Here are some numbered points:
 1.0 -0.6  0.1  0.0  0.3 -1.2  0.5 -1.0  0.3  0.0  0.9  0.2  0.3 0
 1.5 -0.6  0.0  0.0  0.0  1.1 -0.8 -1.1 -1.0  0.0  1.3  0.5  0.2 1
 0.9 -0.6  0.0  0.0  0.2 -0.3 -0.6 -1.0 -1.0  0.0  0.7  1.6  0.2 2
-0.9 -0.7  0.1 -0.2 -0.1 -1.2 -0.2  0.1  1.5  0.1 -0.8  1.7 -0.5 3
 0.3  0.2  0.1  0.0  0.3 -1.2 -0.3 -1.1 -0.4  0.1  0.1 -1.0  0.2 4
 1.0 -0.3  0.0  0.1  0.1  0.3  1.1 -1.0 -0.4 -0.1  1.0 -1.0  0.4 5
-0.4 -0.6  0.0 -0.1  0.2 -1.2  0.7 -1.0 -1.0  0.3 -0.5  1.2  0.2 6
 1.8 -0.1 -0.2  0.0  0.1 -1.2  3.1 -1.0 -1.0 -0.1  2.0 -0.9  0.4 7
-0.9  0.5  0.0  0.1 -0.1  0.4 -0.8  0.3  0.2 -0.1 -0.9 -1.0 -0.1 8
 1.3  1.2 -0.1  0.0  0.2 -1.2  0.3 -1.1  1.1 -0.1  1.2 -0.9  0.3 9
-0.5 -0.6  0.0  0.0  0.2 -1.1  1.4 -1.0 -1.1  0.3 -0.5  0.0  0.2 10
 1.9 -0.6 -0.1  0.1  0.2 -0.7  2.0 -1.1 -1.0 -0.1  2.0  0.3  0.3 11
-1.0  0.4  0.0 -0.1 -0.2 -0.7  0.2  1.8 -0.2 -0.1 -0.8 -0.9 -0.1 12
 0.1 -0.6 -0.2  0.0 -0.1  0.7  3.1 -1.1 -1.0  0.2  0.2  0.9  0.2 13
-0.1 -0.6 -0.1  0.0  0.1  0.5  1.8 -1.0 -0.1  0.2  0.1 -0.4  0.2 14
 1.8 -0.6 -0.1  0.1  0.0  0.2  0.6 -1.0 -1.0 -0.1  1.9 -0.3  0.3 15
-0.9  0.0  0.0  0.0 -0.1 -1.2 -0.3  0.8 -0.5  0.1 -0.8  0.2 -0.4 16
-1.0 -0.6  0.1  0.0 -0.1 -1.2 -0.6  0.2  0.0  0.2 -0.9  1.1 -0.3 17
-0.2 -0.6  0.0 -0.1  0.0  1.3 -0.7 -1.1 -0.1  0.3 -0.3  2.0  0.0 18
 1.3 -0.6 -0.1  0.0  0.1 -1.2  2.1 -1.1 -1.0 -0.1  1.3  0.4  0.2 19
-0.9  0.1  0.0  0.1  0.2 -0.8  0.3 -1.1  0.0  0.3 -0.9 -0.1 -0.1 20
-0.9 -0.4  0.0 -0.1 -0.2  1.1 -0.8  2.4  1.1 -0.2 -0.8  0.8 -0.4 21
-0.9 -0.6  0.0  0.0  0.1 -1.2  0.0 -0.4 -0.2  0.3 -0.8  1.4 -0.4 22
 0.0  0.8  0.0  0.0  0.2  0.0 -0.4 -1.0  4.0 -0.1  0.0 -0.9  0.1 23
-0.8  0.2  0.1  0.0 -0.3  1.2 -0.8  2.0 -0.5 -0.1 -0.8 -0.3 -0.4 24
-0.9 -0.6  0.0  0.0 -0.2  1.2 -0.7  1.1 -1.1  0.0 -0.8  1.6 -0.2 25
-0.7 -0.3  0.0  0.0 -0.1  1.3 -0.8  0.7  0.7  0.0 -0.8 -0.1  0.0 26
 0.2 -0.5  0.0 -0.2  0.3 -1.2 -0.8 -1.0  3.9 -0.1  0.0  1.6  0.1 27
 1.2  0.1 -0.2  0.0  0.0  0.5  3.7 -1.1 -1.0 -0.1  1.5 -1.1  0.2 28
 0.8  0.9  0.0  0.1  0.1  0.5 -0.1 -1.0 -1.0 -0.2  0.7 -0.9  0.2 29
-0.1  0.8 -0.1  0.1  0.0 -1.2  0.3  0.2 -1.0 -0.1 -0.4 -1.0  0.1 30
 1.1  0.9  0.0  0.0  0.2 -0.4 -0.8 -1.1  1.2 -0.1  1.0 -1.0  0.3 31
 0.0  0.2  0.0  0.1  0.2 -1.2  1.1 -1.0 -0.3  0.1 -0.1 -1.0  0.3 32
-0.9 -0.3  0.0  0.0 -0.3 -1.2  2.1  0.9 -0.9  0.0 -0.8  0.2 -0.4 33
-0.9 -0.7  0.0 -0.1  0.2 -1.2  0.3 -1.0  0.1  0.5 -0.8  2.0  0.0 34
-0.9  0.6 -0.1 -0.1 -0.3  1.2 -0.8  2.5  2.5 -0.1 -0.9 -0.9 -0.4 35
-0.9  0.0  0.0  0.1 -0.2 -0.2 -0.3  1.6 -0.7 -0.2 -0.8  0.1 -0.4 36
 1.0 -0.6 -0.2  0.1  0.0  0.6  4.0 -1.1 -1.0 -0.1  1.4 -1.0  0.3 37
-0.5 -0.5  0.0 -0.2 -0.1  1.3 -0.8  0.4  2.7 -0.1 -0.7  1.1 -0.1 38
-0.9 -0.6 -0.1 -0.2 -0.2  1.2 -0.9  2.3  1.5 -0.2 -0.8  2.1 -0.4 39
-1.0 -0.7  0.0  0.0  0.1  0.6  0.4 -1.1 -1.0  0.5 -0.9  2.2  0.0 40
New points follow, each followed by the number of its nearest point above by angle.
-0.1 -0.6  0.0  0.1 -0.3  1.4 -0.7  0.2 -0.9  0.0 -0.2  0.6  0.0 25
-0.9  0.4 -0.1 -0.1 -0.3  1.3 -0.1  2.5 -1.0 -0.1 -0.9 -0.9 -0.5 24
 0.9 -0.6  0.1  0.0  0.0  1.3 -0.8 -1.1 -0.6  0.0  0.7  0.4  0.2 1
-0.9  1.0  0.0  0.1  0.3 -1.2 -0.3 -0.6  0.9  0.0 -0.9 -1.0  0.0 20
-0.1 -0.1  0.1  0.0  0.3 -1.3 -0.1 -1.1  0.1  0.2 -0.1 -0.7  0.3 4
 1.7  1.1  0.0  0.1  0.0  1.1 -0.8 -1.0 -1.0 -0.2  1.6 -1.1  0.2 29
-0.2  0.9  0.0  0.0  0.2  1.3 -0.8 -0.5  2.2 -0.2 -0.2 -1.0  0.1 23
 0.0 -0.6  0.0  0.0  0.0  1.2 -0.7 -1.0 -1.0  0.3 -0.1  1.9  0.1 18
 1.3 -0.3 -0.2  0.0  0.1 -1.2  3.2 -1.1 -1.0 -0.1  1.6 -1.0  0.3 7
 2.0 -0.5 -0.1 -0.4  0.1  1.1 -0.7 -1.0  6.0 -0.1  2.0 -0.9  0.2 23
-0.9 -0.3  0.0 -0.1 -0.1 -1.2 -0.7  0.6  0.0  0.1 -0.9  1.1 -0.4 17
 0.6  1.0 -0.1  0.1 -0.2 -1.2 -0.3  0.5 -0.8 -0.1  0.4 -1.0  0.2 30
-0.5 -0.5  0.0  0.0 -0.2  0.9  0.4 -0.3 -1.1  0.3 -0.6  1.3  0.0 40
-0.9  0.8  0.0  0.2 -0.1 -1.1  1.3  0.3 -1.0 -0.1 -0.8 -1.1  0.0 30
-1.0  0.2  0.1  0.1  0.3 -1.2  0.2 -1.1 -0.6  0.4 -0.8 -0.5  0.0 20
-0.4 -0.1  0.0  0.1  0.3 -1.2 -0.9 -1.0  0.5  0.2 -0.7 -0.1  0.1 20
-0.1  0.9  0.1  0.2 -0.1  1.2 -0.7 -0.2 -1.0 -0.1 -0.1 -1.0  0.1 29
-1.0 -0.5  0.0 -0.1 -0.2  1.3 -0.9  0.5  0.7  0.0 -0.9  0.5  0.0 26
-1.0 -0.6  0.0 -0.1 -0.3 -1.2  3.9 -0.2 -0.9  0.3 -0.9  0.9 -0.2 33
 1.6 -0.6  0.0  0.0  0.0  1.3 -0.8 -1.1  0.6 -0.1  1.6  0.8  0.2 1
-0.1  0.5  0.1  0.2  0.3 -1.2 -0.5 -1.1 -0.5  0.2 -0.3 -1.0  0.2 4
 0.5  1.2  0.0  0.2 -0.1  1.2 -0.5 -0.3 -0.9 -0.2  0.4 -1.0  0.3 29
-0.9  0.9 -0.1  0.0 -0.3  1.1 -0.7  3.0 -0.8 -0.1 -0.8 -1.0 -0.5 24
 0.0  1.2  0.0  0.0 -0.2  0.9 -0.8  0.8  1.2 -0.2 -0.2 -1.0  0.0 35
-0.9  0.2  0.0  0.0 -0.3  1.2  0.0  1.9 -0.9 -0.2 -0.8 -0.5 -0.4 24
-0.9 -0.7  0.0 -0.2 -0.1  1.3 -0.9 -0.1  0.5  0.1 -0.8  2.3 -0.2 18
-0.8  1.0  0.0  0.0 -0.2  0.4 -0.7  1.4  1.5 -0.2 -0.8 -0.9 -0.4 35
-0.9  1.4  0.0  0.0 -0.3 -1.2 -0.8  2.0  0.5 -0.1 -0.9 -1.0 -0.4 12
 1.3 -0.5  0.0  0.0  0.3 -1.2 -0.6 -1.1  0.7 -0.1  1.1 -0.2  0.3 0
 2.1 -0.5  0.0  0.3  0.0  0.3  0.3 -1.0 -1.0  0.0  2.1 -1.0  0.4 15
-0.9  0.7  0.0 -0.1 -0.2 -0.4 -0.8  1.4  1.3 -0.1 -0.8 -0.6 -0.4 35
-0.6  0.5  0.0  0.1 -0.2  1.2 -0.8  0.5 -0.1 -0.2 -0.8 -1.0  0.0 8
-0.1  0.4  0.1  0.1  0.1  1.1 -0.4 -0.8 -0.7  0.1 -0.3 -1.0  0.2 29
 0.5  0.9  0.0  0.0  0.1  0.8 -0.4 -1.0 -0.9 -0.1  0.5 -0.9  0.3 29
-1.0  1.3  0.1 -0.1  0.3 -1.2 -0.8  0.1  2.6 -0.2 -0.9 -1.0 -0.3 23
 0.5  0.6  0.0  0.1  0.3 -1.2 -0.5 -1.1 -0.3 -0.1  0.4 -1.0  0.3 4
 0.9 -0.6  0.1 -0.2  0.2 -1.2 -0.3 -1.0  2.4 -0.2  0.9  0.4  0.2 27
 2.1 -0.6  0.0 -0.3  0.0  1.0 -0.7 -1.0  5.4 -0.1  2.1 -0.9  0.2 23
-0.9  0.0 -0.1  0.0 -0.3  1.2 -0.7  3.0 -0.4 -0.1 -0.8 -0.1 -0.3 24
 1.8  1.0  0.0  0.0 -0.1  1.1 -0.8 -1.1  1.2 -0.1  1.7 -1.0  0.3 31
 1.7  0.0 -0.1  0.0  0.1 -1.1  2.4 -1.1 -1.1 -0.1  1.8 -1.0  0.3 7
 0.1 -0.6  0.0 -0.1  0.2 -1.2 -0.8 -1.0  1.6  0.0 -0.1  0.6  0.1 27
 0.9 -0.3  0.0 -0.1  0.1  1.3 -0.7 -0.7  2.9 -0.2  0.9 -0.7  0.1 23
 1.3  1.0  0.0  0.0  0.3 -1.2  0.8 -1.1  0.0 -0.2  1.1 -1.0  0.3 9
 1.6 -0.6  0.0  0.0  0.0  1.3 -0.8 -1.0 -1.1 -0.1  1.5  0.7  0.2 1
-0.6  0.2  0.1  0.0 -0.2  1.3 -0.8  0.8 -0.6  0.0 -0.8 -0.6  0.0 24
-0.9  0.5  0.0  0.1  0.4 -1.1  0.1 -1.0 -0.1  0.2 -0.8 -1.0  0.1 20
 0.6 -0.6  0.0  0.0  0.0  1.3 -0.8 -1.1 -1.0  0.1  0.5  0.3  0.2 1
-0.8 -0.2  0.0 -0.1  0.0  0.5  1.2 -0.4  1.0  0.1 -0.8 -0.5  0.1 14
-1.0  0.6  0.0  0.0 -0.3  1.2 -0.9  3.7  0.0 -0.1 -0.8 -0.8 -0.3 24
 0.8 -0.6  0.0  0.1  0.1 -0.5 -0.2 -1.1 -1.0  0.2  0.5  1.0  0.2 2
-0.7 -0.5  0.0 -0.1 -0.3  1.1  0.4  0.8 -1.0  0.1 -0.8  0.9 -0.1 25
-0.9  0.0  0.0 -0.1 -0.4  1.2 -0.8  2.0  2.4 -0.1 -0.8 -0.3 -0.4 35
 1.9  1.0  0.0  0.0  0.0  1.0 -0.8 -1.1  0.9 -0.2  1.8 -0.9  0.3 31
-0.9 -0.6  0.0 -0.1 -0.3  1.2 -0.3  1.5 -1.0  0.0 -0.9  2.7 -0.4 25
 0.5 -0.6  0.0 -0.1 -0.1  1.3 -0.7  0.1  2.0 -0.1  0.2  0.2  0.1 38
 1.8 -0.2  0.0  0.1  0.1  0.9 -0.8 -1.1  1.0 -0.1  1.9 -1.0  0.3 31
-0.9  0.0  0.1  0.1 -0.1 -1.1 -0.8  0.9 -0.9  0.0 -0.8  0.1 -0.2 16
 1.0  1.3  0.0  0.1 -0.1  1.2 -0.7 -0.3 -1.0 -0.1  1.0 -1.0  0.3 29
 1.5 -0.6  0.0 -0.1  0.1 -1.1 -0.6 -1.0  1.3 -0.1  1.2  0.5  0.2 0
 0.0 -0.3  0.0  0.1  0.1  0.1  0.3 -1.1 -1.0  0.2  0.0 -0.3  0.3 10
-1.0 -0.6  0.1  0.0  0.0 -1.3 -0.9 -0.1  0.3  0.2 -0.8  1.2 -0.3 17
 0.1 -0.6 -0.1 -0.1 -0.2  0.7  3.7 -1.0 -1.1  0.1  0.2  1.3  0.1 13
-0.3 -0.6  0.1 -0.1  0.1  1.5 -0.8 -1.0  1.1  0.1 -0.3  1.4  0.0 18
 1.1 -0.6  0.0 -0.1  0.1  1.3 -0.8 -0.8  0.0 -0.1  1.1 -0.2  0.1 1
 0.9 -0.4  0.0  0.1  0.1  0.9 -0.8 -1.1 -0.6  0.0  1.0 -0.6  0.3 1
-0.9  0.3  0.1  0.0 -0.3  1.3 -0.8  2.3 -0.2 -0.1 -0.9 -0.5 -0.4 24
-0.9  0.0  0.1  0.0  0.2 -1.2 -0.3 -0.8  0.0  0.3 -0.8  0.0  0.0 20
-0.9 -0.6  0.0 -0.1 -0.2  1.4 -0.8 -0.4  0.2  0.2 -0.9  2.6 -0.3 18
-0.9 -0.6  0.0  0.0 -0.3  1.3 -0.8  1.2 -1.0  0.0 -0.8  1.3 -0.2 25
-0.9 -0.6  0.0 -0.1 -0.3  1.2 -0.1  1.3 -1.0  0.1 -0.8  2.9 -0.5 25
 0.6 -0.6  0.0 -0.1  0.0 -1.2  2.4 -1.1 -0.3  0.0  0.7  1.0  0.3 19
-0.7  1.1  0.0  0.1 -0.3  1.2 -0.8  2.1 -1.0 -0.1 -0.9 -1.0 -0.1 24
